[-26  12  -4  37 -19   1  -5] | -26
[-50  49 -45 -44  35  -7 -51] | -50
[-44  16   5  -5] | -44
[ 27 -41 -39   4] | 27
[-37   8  28  -7 -11  -2] | -37
[ 40 -34 -12  20 -17] | 40
---
-2	-15	51	-13	38	29
10	-15	39	14	24	-11
Answer: 38

-25	-18	23	-34	-28	-26
-32	-32	26	-46	-29	-21
-38	-32	27	-43	-30	-17
Answer: -28

-20	-7	25	12	1	-40 Answer: 1

-2	-2	-3	-1	-1	46
4	-1	1	0	41	-4
-1	-2	-3	-3	0	48
Answer: -1

10	-24	26	-3	-41	14 Answer: -41

-41	-36	9	-36	-2	42
-21	-44	26	-51	-15	32
Answer: -2

-27	-23	-40	-34	-3	-31 Answer: -3

-33	-12	-48	8	-13	-11 Answer: -13
---
array([513, 795, 709, 633, 146, 473, 626]) ==> 513, 626

array([93,  0, 19, 34]) ==> 93, 34

array([[6, 8, 2, 0],
       [7, 3, 8, 7],
       [7, 1, 2, 3]]) ==> 6, 3

array([ -22, -327, -862,   65,  743]) ==> -22, 743

array([211,  41, 254,  18,  50,  22, 197]) ==> 211, 197

array([[5, 4, 4, 3, 1],
       [5, 5, 3, 5, 9]]) ==> 5, 9

array([403,  33, 110, 532, 573, 781, 649]) ==> 403, 649

array([7805, 1593, 6514, 7699, 5490, 1774]) ==> 7805, 1774
---
[[ -4  11  -7  21 -10 -40  21  26   4  20]
 [-10   1  17  20  31  27 -26   3  -5   4]
 [ -4  -9   5  -2  -3 -10  18   4   3 -17]
 [-17  -2  21 -13 -20   6   9 -19   5  -5]
 [ 29 -36 -28 -11  -2 -19  -2   2   4  15]] --> 20

[[-16 -12  23  -7 -23  10  20  13   0   8]
 [  9  -3  -4   8  16  13   1 -18   2  10]
 [  9  25   4 -10   5   5  10   3  15  16]
 [ 17  -1   4  13  20  31  36 -27  11  34]
 [ -4  -1  -5  -3  -1  -9 -21   4  -5 -13]] --> 8

[[-11 -16  23  36  -5 -10  12   6  10  29]
 [ 20 -34   6  -2  17  -7  18  -1 -24  24]
 [ 22 -40   5  -4  10  -8  17   0 -21  24]
 [ -2  -5  20  19  35  -8  23   3 -18  22]
 [  5 -20  21  18  34 -11  28   3 -23  31]
 [-14  -4  30  39  26 -11  24   6  -5  30]
 [ 18 -37  11   5  23 -10  24   0 -26  30]] --> 29

[[ 12  26  18 -30  11 -38 -30  -3 -28  28]
 [  3 -38 -22  -6  -8  -4   3 -24  -4   5]
 [ 13  26   1  37   7  14 -25  14   3  34]
 [ 13   2 -11  -7 -23 -37  24 -28  26   7]
 [ -8 -22  12  32  -2  30 -16  39  18   4]
 [ 32 -27  28 -13   9 -28  34  40 -30  29]
 [  7  -7  32 -29 -40 -16   2  22  12  -6]
 [ 20 -26 -23 -42  40  17  38  11   2  13]] --> 28

[[  4  -2   7 -40   3  40  44 -44  -2  -1 -44  23 -19  29 -25   6]
 [  9  -3  10 -50   5  34  40 -46 -11  -1 -46  24 -12  30 -27  15]
 [ 33  12 -22  23  18 -30  -1  35 -11   8  35 -49   8 -26  28 -41]
 [ 32   6 -31  23  26 -24  -3  42 -25   3  42 -38  15 -14  34 -34]
 [  0  -4   5 -23   0  46  44 -43  10  -5 -43  20 -24  26 -20  -7]] --> 6

[[ 20 -25  21 -18 -18  13  28   4  18 -24  24  32 -27 -13  23]
 [ 19 -30   7 -29   1  21  24   0  13 -17  34  21 -14   9  33]
 [  2  -8  31 -47  25  31  41 -25 -51 -12  43 -10 -22  12  31]
 [ 21 -42  17 -28   8  14  33  11  45   2  40  30 -20 -16  29]
 [ 14 -18  19 -28 -18  20  41  -7  10 -26  31  15 -29 -12  24]] --> 23

[[ 10  31 -26 -26  19   4]
 [-25 -17   0  18   4 -22]
 [-11 -32  19  15 -21  -8]
 [-38 -31   1  25   0 -33]
 [ 10  25  -2  -5  18   9]
 [  1  13 -21 -16  12  -5]] --> 4
---
[-39  36 -36  11] ==> 36, -39

[ 29 -18 -10  27  43 -47   9] ==> 43, -47

[  8 -24   2 -37] ==> 8, -37

[[-9 -5 -2 -7 -5]
 [32 12  4 37 38]] ==> 38, -9

[15 43 -1 16 24] ==> 43, -1

[  2  -5 -14 -36] ==> 2, -36

[[-39  39  22  14 -25 -14]
 [-10 -14  15 -46 -27  18]] ==> 39, -46

[[ 13  14  22   6  12   3   8]
 [  5  12   3 -18  50   0   1]
 [ 16 -17  -6   3 -21  -9   5]] ==> 50, -21

[ 46 -43 -14  50 -49  51] ==> 51, -49
---
[[  3  16  28 -37]
 [-29  33 -14   9]
 [-13 -22 -18  34]] yields -13

[[-26 -11  22 -27   4]
 [ 48  31  23  23 -24]
 [ 39   1 -19  13   8]] yields 39

[[ 26  19  10 -25]
 [-11  35 -17   5]
 [ 31   7  51 -12]] yields 31

[[-17  28 -25  27 -22 -38  29]
 [ -5  -2 -11   4 -47 -16  23]
 [ -1   3  16  32 -15  -4 -31]] yields -1

[[ -8   8  13 -12  -3  -8  12]
 [ -4   5   6 -12  -3  -8   5]
 [-41  38  20 -45 -35  -9   0]] yields -41

[[-43  11 -19  -5  -6   5]
 [-47   2 -27  12  11  11]
 [-17 -14  10   5  15   1]] yields -17

[[ -1   8  -5 -19  -9  21   0]
 [-29  14  -4  -5 -40  -7  -5]
 [ -8   1   5  17   2 -28   2]] yields -8

[[  4  44  -5   4]
 [-22 -17  -2  19]
 [-18   3  -8  18]] yields -18
---
[-99.8, 134.4, 16.1, -19.2, -55.5, 108.3] out 108.3, -99.8
[[-19.801, 139.394, -53.385, -140.692, 141.520, 101.642, 7.964], [-64.593, 60.139, -101.488, -225.663, 88.625, 107.101, 13.157], [-50.121, 28.207, -55.933, -226.695, 61.461, -16.674, 87.090]] out 7.964, -50.121
[[0.7, 0.3, 0.3, 0.6], [0.2, -0.3, -1.1, -1.8], [0.7, 0.6, 1.5, 0.8]] out 0.6, 0.7
[[185.6, 169.3, -34.1, 85.5, -103.6, 75.5, 100.9], [187.2, 188.4, 43.2, 52.9, -152.1, 70.6, 137.7], [55.6, 153.5, 148.3, 102.0, -22.2, 150.1, 148.7]] out 100.9, 55.6
[[-0.403, -0.705, -0.564, -0.718, -0.333], [1.383, -1.493, -0.718, -1.276, -0.798], [0.913, -0.923, -0.475, -1.193, -0.553]] out -0.333, 0.913
[-1.23, -9.55, 3.10, 14.80] out 14.80, -1.23
---
[[5601 6039 7128 6594 3727 6687 4085]
 [8768 5779 4520 6245 8384 7325 8160]
 [7877 3047 4771 6531 4616 8229 1793]]
4085

[[ 307  113 -257 -426  149  113  176]
 [-450  -17  154 -421  294  -17  632]
 [-475  104   29  607 -590  104  848]]
176

[[ 7 41 93 67]
 [89 76 84 40]
 [ 7 37 25 40]]
67

[[ 43 199 174  89]
 [ 26 189 197 117]
 [134 194 195 195]]
89

[[228  14  57 102 141 239]
 [234 107  47  52 122 152]
 [237 150  18  64  79 125]]
239

[[6 2 7 5]
 [6 3 6 5]
 [6 2 6 7]]
5
---
[[ 42  34 -14 -34 -17]
 [-41  -5  42  15  25]
 [-49  11  43  25  13]] -> 43

[[  7  30 -14  25  -3  -6   2]
 [ 14  16  29 -42   3   5 -28]
 [ 22  46 -27  38   2   7   8]] -> 2

[[ 49   6  22 -29]
 [ 23 -15  15   3]
 [ -3 -19  11 -29]] -> -19

[[  9  -1  -5 -21  -9  38]
 [ -8  10   9 -28 -28 -14]
 [ -5   7   1 -33 -14  -5]] -> -33

[[  8 -10  -5  10  -9]
 [-27  38  -4  -5  -2]
 [ -1   1 -12   7 -24]] -> -12

[[ 35 -34 -13   8  -5 -13]
 [-40  34 -19  10  -4 -20]
 [  5  -5 -26 -36  34 -24]] -> -36

[[-25   7  28   7 -39]
 [-36  10  25   3 -30]
 [-41  11  23   3 -29]] -> 23
---
array([ -2.526,  -2.825,   0.095,  12.586, -16.374,  -9.841, -13.757]): -2.526
array([ 0.14,  0.10, -0.15,  0.02, -0.01]): 0.14
array([  7.46, -10.05,  15.06,  16.30,   4.21]): 7.46
array([  39.4,   81.0,  172.6, -151.2]): 39.4
array([  0.65,   5.60, -10.62,  12.03]): 0.65
array([-0.120,  0.045,  0.120, -0.171,  0.057]): -0.120
---
[ 76 228  68   5]
5, 76

[[15 36 45 20 17 64 90]
 [33 47 51 79 84 32 16]]
90, 33

[ 724 -613 -134   57 -460 -883 -987]
-987, 724

[[182 244 220 134 230]
 [238  52 164 243 108]
 [214 197 205 197 181]]
230, 214

[[194 907 719 631]
 [924 689  93 732]
 [942 745  85 742]]
631, 942

[[166  51 153 235]
 [111 168 119  93]]
235, 111

[22 88 84 46 60]
60, 22

[[ 506 -135  154 -658  -27  159 -153]
 [ 199  101  152   52  134  148  112]]
-153, 199

[[ 12 -40 -44  26  18  50 -49]
 [-43 -16 -35  50 -34   3 -27]]
-49, -43
---
array([  5,   1, -17, -12,  20,  41]) -> 41, 20

array([[-21,  18, -38, -38],
       [ -2,  -3,   8,  -7],
       [-10,   4,  15, -10]]) -> 18, 15

array([[ -1,   0,   0,   0,   0],
       [ 29,  32,   7,  33,   1],
       [  4, -20,  35,  40, -25]]) -> 40, 35

array([ 45,  35, -15,   0,  -9]) -> 45, 35

array([-39, -41,  28, -10, -20]) -> 28, -10

array([46, 17, 39, 24]) -> 46, 39
